In the data rows, 128 means zero.
Some points, one per row:
[ 58 173 156  64 229 125 233 127 172 158 114 144 115 131  86 155 123 110
  65 197 131  80 151 138 132 118 104 135 118 171]
[146  92  90 189   0 132   9  95  98 116 135 105 128 127 159  55 148 125
 255  72 104 161  54 119 158 120 180 114 161  51]
[ 86 193 129  81 114 131 140  90 139 172 111 150 139 112 127 119 167 127
 158 173  93  94  82 118 143 104 140 121 125 115]
[ 87 151 139 104 173  99 169 123 159 131 126 126 127 123 116 132 143 135
 122 159 143 116 135 136 152 119 139 141 125 136]
[ 78 150 136  65 191 126 184 105 158 149 119 144 116 125 109 135 131 129
  75 179 117  97 133 139 157 115 123 128 110 165]
[ 37 183 137  24 190 124 201  95 172 200 108 145 124 124  93 139 147 121
  91 206 106  49  97 128 159 106 131 135 110 184]
[ 74 132 132  86 156 106 147 101 156 126 123 124 109 112 118 111 153 140
 135 157 124 110 115 146 154 108 159 118 146 145]
[ 36 174 142  45 201 121 195 104 171 172 121 153 104 122  95 132 160 132
  95 201 115  63 109 136 147 113 135 124 123 165]
[193  77 103 218   0 130   0 122  86  85 157  99 135 122 166  64 134 138
 239  47 139 185  73 122 150 147 177 107 153  49]
[198 118 129 168  72 154  94 159  93 135 121 131 151 137 146 134 121 137
 142  87 131 149 134 109 104 143 121 137 121 114]
[ 91  47 114 161  60  83  49  91 151  53 160  95  97 105 129  30 144 159
 226 104 126 157  77 173 182 123 182  97 170  82]
[255   9 120 255  54 142  45 213  58  44 146  97 174 142 196 180  87 155
 108   2 189 220 221 130  77 170  86 139 112  95]
[ 68 220 159  38 255 150 255 146 167 183 101 155 126 140  83 205 131 107
  11 216 117  67 163 119  94 110  87 149  86 208]
[200  79 101 227   0 133  17 122  85 100 139 113 143 109 164  76 129 140
 226  40 135 185  88 106 130 142 161 116 159  58]
[155 115 151 148 215 137 188 193 130  98 133 117 137 133 113 196 104 130
  26 117 168 125 225 122  85 145  70 152 102 163]
[ 39 206 115  77 140 105 157  81 162 177 124 135  82 115  94  72 137 103
 179 199  96  83  69 134 153 106 159 112 153 130]
[236 129 171 185 218 168 213 255  95  96 131 121 175 146 133 255  77 138
   0  81 201 159 255 104  24 168  31 162  59 179]
[159  97  84 168   0 136  15  82  96 116 130 132 133 119 159  53 134 132
 248  68 106 170  49 128 155 126 172 105 165  68]
[229  76  98 233  13 149  23 150  70  98 137 108 149 154 178 126 108 128
 183  29 146 194 139 116 106 142 138 132 140  83]
[ 84 142 147  71 197 116 187 127 153 142 121 133 122 141 120 145 134 135
  63 163 134 105 155 146 137 120 112 137 109 159]
[ 88 208 141  75 170 146 165 118 133 196 118 163 128 128  95 152 124 112
 104 171  94  91  89 100 105 124 109 121 112 158]
[ 63 140 135  71 167 110 163  89 175 153 131 142 121 104 117  99 137 123
 127 181 105 102 113 140 173 117 139 130 123 141]
[ 74 146 115  87 124 119 143  86 153 159 123 142 118 114 122  96 144 129
 143 185 111  94  84 133 172 118 154 129 119 142]
[ 38 124 113  48 107  88 107  48 187 157 125 125 101 108 129  26 160 129
 213 184  86  92  62 150 209  98 204 128 164 112]
[ 44 236 125  37 169 134 183 101 157 212 110 162 114 120  85 135 140  80
 110 203  87  48  78 104 146 117 126 116 125 161]
[ 20 218 147  23 249 123 244 104 169 184 106 162 105 128  71 143 137 112
  74 222 101  58 133 131 127 103 118 133 129 180]
[ 56 136 129  84 156  95 158  97 162 146 117 129 115 119 119  89 141 143
 145 170 118 107 112 151 174 117 154 128 139 132]
[ 63 148 139  90 137 114 143 101 157 147 120 126 112 131 121  98 157 117
 148 170 113 100 118 143 151 113 150 136 149 125]
[ 71 210 139  54 156 145 178 104 135 207 105 162 123 139  99 145 132  90
 116 190  80  81  93 102 115 118 123 131 130 147]
[ 65 157 151  72 200 117 194 122 172 144 118 138 120 127 106 143 144 127
  86 186 122  85 146 142 138 115 123 135 124 152]
[182 144 122 179  92 159  92 140  86 113 114 120 142 138 142 148 108 116
 129  76 145 149 141 106  96 128 110 125 127 102]
[167 125 104 167  61 138  76 141  90 137 122 127 136 129 145 123 110 123
 162  89 122 139 100  97 126 144 125 118 132 104]
[ 89 139 125  81 165 114 149  97 163 137 125 124 106 122 112 104 129 132
 116 168 125 104 107 139 153 116 144 125 138 140]
[ 66 193 111  83 119 119 137  88 157 197 113 142 108 119 106  94 150 102
 189 172  89  85  45 120 148 108 162 125 147 132]
[255  35 129 255 115 155 100 245  62  32 156  99 165 152 164 224  74 149
  41   0 215 215 242 128  45 175  67 135  99 126]
[200  98 102 203   6 147  20 130  73  99 131 127 140 123 145  97 108 120
 200  62 133 180 107 123 125 134 151 121 152  66]
[ 72 130 128  71 154 113 136  94 147 148 126 125 131 127 121 107 151 141
 134 172 105 101  98 151 153 109 143 127 128 145]
[ 74 172 113 101 102 118 115  78 140 168 141 147 116 114 111  72 154 116
 200 154  91 102  58 125 157 115 172 100 139 106]
[ 87 153 111  79  82 135  98  90 134 174 116 156 121 136 137  97 159 114
 185 153  95  95  70 107 159 115 150 130 138 115]
[255  34 120 250  71 122  62 198  97  48 168  86 158 124 167 151  99 163
 115  44 189 199 197 114 101 158 108 133 125 102]
[125  72  97 153  28 100  43  83 124 117 147 106 126 119 161  42 156 155
 244  89 112 153  72 135 178 124 185 128 165  80]
[121 103  88 148   9 116  18  97 103 124 140 124 129 133 159  57 169 121
 248  87  98 160  41 130 155 126 183 100 166  82]
[149 145 100 162  40 132  64 116  97 129 119 122 122 122 142  86 130 116
 196  94 103 145  75 109 129 140 151 106 143  95]
[194  37 111 216  58 121  38 127 104  44 144  97 110 120 162  77 103 152
 184  70 152 193 130 159 135 142 145 119 155  70]
[ 59 134 132  62 151  97 147  82 176 150 120 130 112 122 107  79 149 141
 151 177  93 104  92 150 180 114 151 114 137 128]
[226 153 167 153 219 177 207 230  94 130 112 142 171 160 129 255  90 112
   0 101 170 137 235  88  36 150  33 168  72 193]
[110 135 161 117 232 134 194 149 145 108 119 126 120 129 108 176 118 144
  64 149 148 116 166 149 101 122 115 144 102 170]
[ 56 198 160  50 255 125 232 135 165 167 108 147 111 126  78 161 122 113
  37 207 125  73 151 135 124 114  98 143  95 186]
[ 67 214 130  56 160 141 164  91 141 211 115 162 126 125 115 136 152  99
 125 195  91  72  79 102 133 126 132 132 109 145]
[110 119 131  86 137 118 132  86 149 160 111 141 144 123 150 109 145 133
 131 160 115 113 125 131 158 116 139 137 129 132]
12 more points follow, each with its number after it:
[255  34 116 249  30 159  40 197  64  69 139 108 171 144 195 160 103 152
 144   8 163 221 180 112  91 167  94 135 119  93] 0
[ 67 143 108  68 128 118 125  74 149 160 126 147 117 132 114  82 139 124
 174 160  96 115  80 145 158 108 154 119 163 128] 1
[ 20 228 163  13 255 128 248 119 180 191 118 161 106 114  75 172 141  98
  33 238 110  53 135 120 121 115 113 132 105 192] 2
[ 58 115  95  76  92 107 102  58 150 162 119 129 114 112 135  46 160 133
 212 176  87 112  62 150 196 113 170 114 159 119] 3
[137 132 113 144  53 143  71  92 110 146 121 135 125 122 136  92 125 115
 181 103 104 135  67 112 141 124 142 110 142  99] 4
[200 126 120 198 105 148 105 165  85 102 128 124 152 142 142 173 104 116
 105  84 161 159 161 106  92 146  96 125 115 109] 5
[ 41 219 140  36 214 126 205  90 181 195 109 149 111 112  88 127 145 101
 106 221 108  65  97 121 151 109 134 127 119 167] 6
[ 27 214 132  31 230 118 224  85 174 188 106 151 116 123  89 137 136 113
 102 225 107  52 106 146 153 108 126 138 110 184] 7
[ 42 172 149  27 196 115 193  95 174 184 108 157 103 126  89 128 135 121
  98 190  99  76 102 138 150 118 127 126 126 172] 8
[ 33 192 144  12 216 120 198  97 178 184 110 150 105 144  82 135 138 107
  70 230  89  70 123 142 139 116 115 121 121 172] 9
[ 76 221 156  61 246 146 250 152 142 190 102 165 121 130  73 209 125  89
  20 196 122  69 155  93  89 121  79 150  98 189] 10
[235  48 115 238  77 135  61 189  74  40 150  91 145 138 157 153 109 134
 144  31 179 199 187 133 100 153 110 117 138  91] 11
Which three of these numbered points are nearest to each point below, ignoring the 2 directions in which the first points spread most? Their numbers follow each, nearest first.
[ 14 232 126  40 153 121 169  52 161 198 104 151 104 111  93  86 158  93
 161 210  85  64  56 133 166  97 146 119 131 135] > 5 6 4
[ 68 155  94  77  98 106 122  71 154 176 131 140 116 115 115  65 147 128
 199 176  92  92  58 135 164 114 169 118 146 128] > 7 6 1
[ 53 128 113  60 113 107 113  66 166 163 125 132 120 118 141  70 164 136
 180 185  93 108  75 151 177 108 172 121 140 120] > 3 0 1
[130 108  99 145  13 131  35  85 105 133 131 130 126 121 150  45 137 114
 233  94  96 146  53 130 168 126 175  97 161  74] > 4 5 6
[ 56 215 166  26 255 133 255 130 147 194 104 163 124 130  80 196 129 102
  13 222 107  44 149 118 114 124  84 146  87 214] > 4 5 2
[ 19 234 133  19 196 114 196  72 178 216 117 159  99 123  80 116 156 107
 110 234  89  52  85 124 167  98 134 120 128 150] > 5 6 2
[101 158 117 112  70 124  99  90 123 152 126 136 126 122 130  90 157 120
 201 138  93 111  61 123 158 119 163 111 142  95] > 5 4 6
[120 216 156  87 225 149 226 173 133 181 112 152 131 135  93 209 118  99
  23 167 128  85 156  82  75 134  80 143  94 181] > 10 4 5
[190 107 101 178  40 152  54 133  78 109 129 130 143 138 154 112 111 131
 191  63 118 181 101 116 130 136 126 120 132  71] > 4 5 10
[134  97  99 151  32 112  51  83 110 119 152 120 119 114 145  45 146 138
 245 100 104 157  50 143 177 124 176 106 157  72] > 7 8 1
[ 77 138 138  82 144 120 150 104 151 146 118 136 114 132  98 109 126 130
 127 158 102 100 110 136 141 120 146 132 144 134] > 8 1 9
[ 57 182 118  82 124 116 135  58 158 182 114 132  95  98  99  72 152 114
 183 184 101  86  62 126 161  98 167 117 154 128] > 6 2 7
[ 32 242 149  22 229 112 224 106 191 195  98 154 109 108  86 144 157  96
  87 222 101  44  98 107 148 103 133 129 115 183] > 6 2 5
[ 77 161 123 102 104 112 112  75 142 150 123 129  98 106 123  71 157 119
 207 154  99 108  61 132 160 111 169 115 158 114] > 6 2 7
[187  63  91 199   0 126   0 114  69  92 145 118 125 135 162  63 146 138
 245  45 104 185  60 128 141 137 164 113 160  62] > 8 1 0
Here are 12 other points, each followed by its number:
[ 89 149 155  85 217 129 200 145 162 126 123 142 111 135 116 175 137 132
  66 177 126  87 170 129 133 132 105 125 124 167] 0
[ 79 134 157  72 210 122 190 124 160 152 127 135 123 130  92 144 123 119
  73 171 111  88 152 138 129 121 124 139 124 166] 1
[255  38 152 229 138 134 125 232  95  32 147 100 167 144 165 217  83 160
  26  44 200 195 255 131  68 175  63 139  99 128] 2
[223 122 141 181 109 163 121 194  75 108 134 134 155 151 135 194  99 119
  79  67 160 159 171  94  66 157  76 123 105 125] 3
[179 163 159 137 181 157 191 187 113 149 119 140 160 136 126 226  98 111
  17 123 146 117 205  88  67 151  62 155  74 165] 4
[ 39 186 146  23 231 108 227  94 177 192 105 159 114 123  75 134 137 118
  66 221 104  54 111 129 147 110 124 149 105 199] 5
[ 27 224 140  13 234 135 238  95 185 209 101 151 109 122  79 158 137  97
  64 234  97  48 101 121 130 102 123 126 110 191] 6
[ 70 125 134  92 145  94 142  82 170 118 118 110 109 107 124  93 157 148
 150 174 129 106 102 167 182 100 162 129 140 126] 7
[ 62 169 118  91 124 106 124  76 159 157 124 128 113 126 124  83 159 127
 179 182 108  89  80 140 173 106 161 121 142 118] 8
[ 96 208 170  67 255 144 255 166 155 173 104 141 125 138  63 221 102  96
   0 189 125  67 176 110  79 120  55 156  84 209] 9
[255  98 134 255 121 173 116 246  56  63 143 114 173 147 163 231  63 136
  48  19 203 205 217 100  31 168  42 134  98 124] 10
[190 128 128 177  97 147 112 156  85 116 137 137 146 137 141 162 110 116
 113  91 129 145 148 107  97 142 104 136 125 118] 11
Which three of these numbered points are nearest to each point below, ignoring the 2 directions in which the first points spread most? Their numbers follow each, nearest first.
[255  57 110 255  64 152  53 212  59  22 143  97 166 147 180 179  97 150
 122   0 208 229 209 139  77 151  94 128 124  90] > 8 0 6
[ 76 148 114 112  90 111  96  86 148 137 133 123 109 111 125  66 147 129
 191 146 101 114  72 134 167 113 175  95 154 101] > 8 0 6
[130 199 156 103 189 153 191 173 124 166 123 155 159 142 111 211 114  89
  47 151 124  90 151  83  92 142  88 140  95 176] > 4 3 11
[181 121 109 179  20 140  52 125  91 124 127 120 137 122 147 101 127 119
 190  63 123 151 103 101 136 139 148 123 141  91] > 4 11 3
[ 76 231 151  39 240 150 209 139 141 205 116 177 123 133  73 198 126 101
  62 201  98  73 130  92 101 118  84 123  94 188] > 3 11 4
[255  36 144 255 105 158 106 224  74  34 145  93 161 148 177 215  91 165
  66  27 212 195 250 134  57 167  79 147 108 124] > 0 8 2
[255  74 144 255 125 169 129 255  46  42 148 100 180 150 169 255  56 136
   0   3 219 203 255 105  20 185  34 149  83 130] > 10 6 11
[209  45 150 178 158 124 150 198 121  63 143 104 152 123 160 181  95 157
  50  78 174 176 230 133 100 161  82 153 112 136] > 2 7 1
[245  54 104 233   4 146  17 163  84  79 131  98 160 136 183 128 116 136
 172  27 149 203 143 117  99 154 127 120 144  88] > 6 11 4
[ 72 142 132  76 175 106 155 110 159 138 125 128 112 123  92  99 140 132
 143 177 112 110 115 148 147 117 148 133 127 146] > 1 5 2
[124 211 136  90 181 149 177 148 116 177 116 168 137 140 101 199 117 112
  72 154 123  93 137 104  91 143  89 124  92 167] > 3 11 4
[ 37 133 130  66 156 101 141  78 170 147 131 128  98 118  92  66 147 138
 160 178 102  93  72 160 170 104 178 120 147 144] > 1 2 7
[104 119 135  95 198 119 167 120 156 116 132 130 124 117 114 142 135 134
  73 159 129 117 166 150 141 121 106 130 124 149] > 2 1 0
[219 137 143 203 115 164 128 191  85 102 131 118 155 147 147 197  98 119
  85  73 157 167 178  98  69 153  93 142  98 115] > 11 4 3
[160 184 143 130 176 161 181 165 108 146 120 146 155 148 115 215 105 104
  50 121 136 127 159  96  66 133  80 131 103 155] > 3 11 10
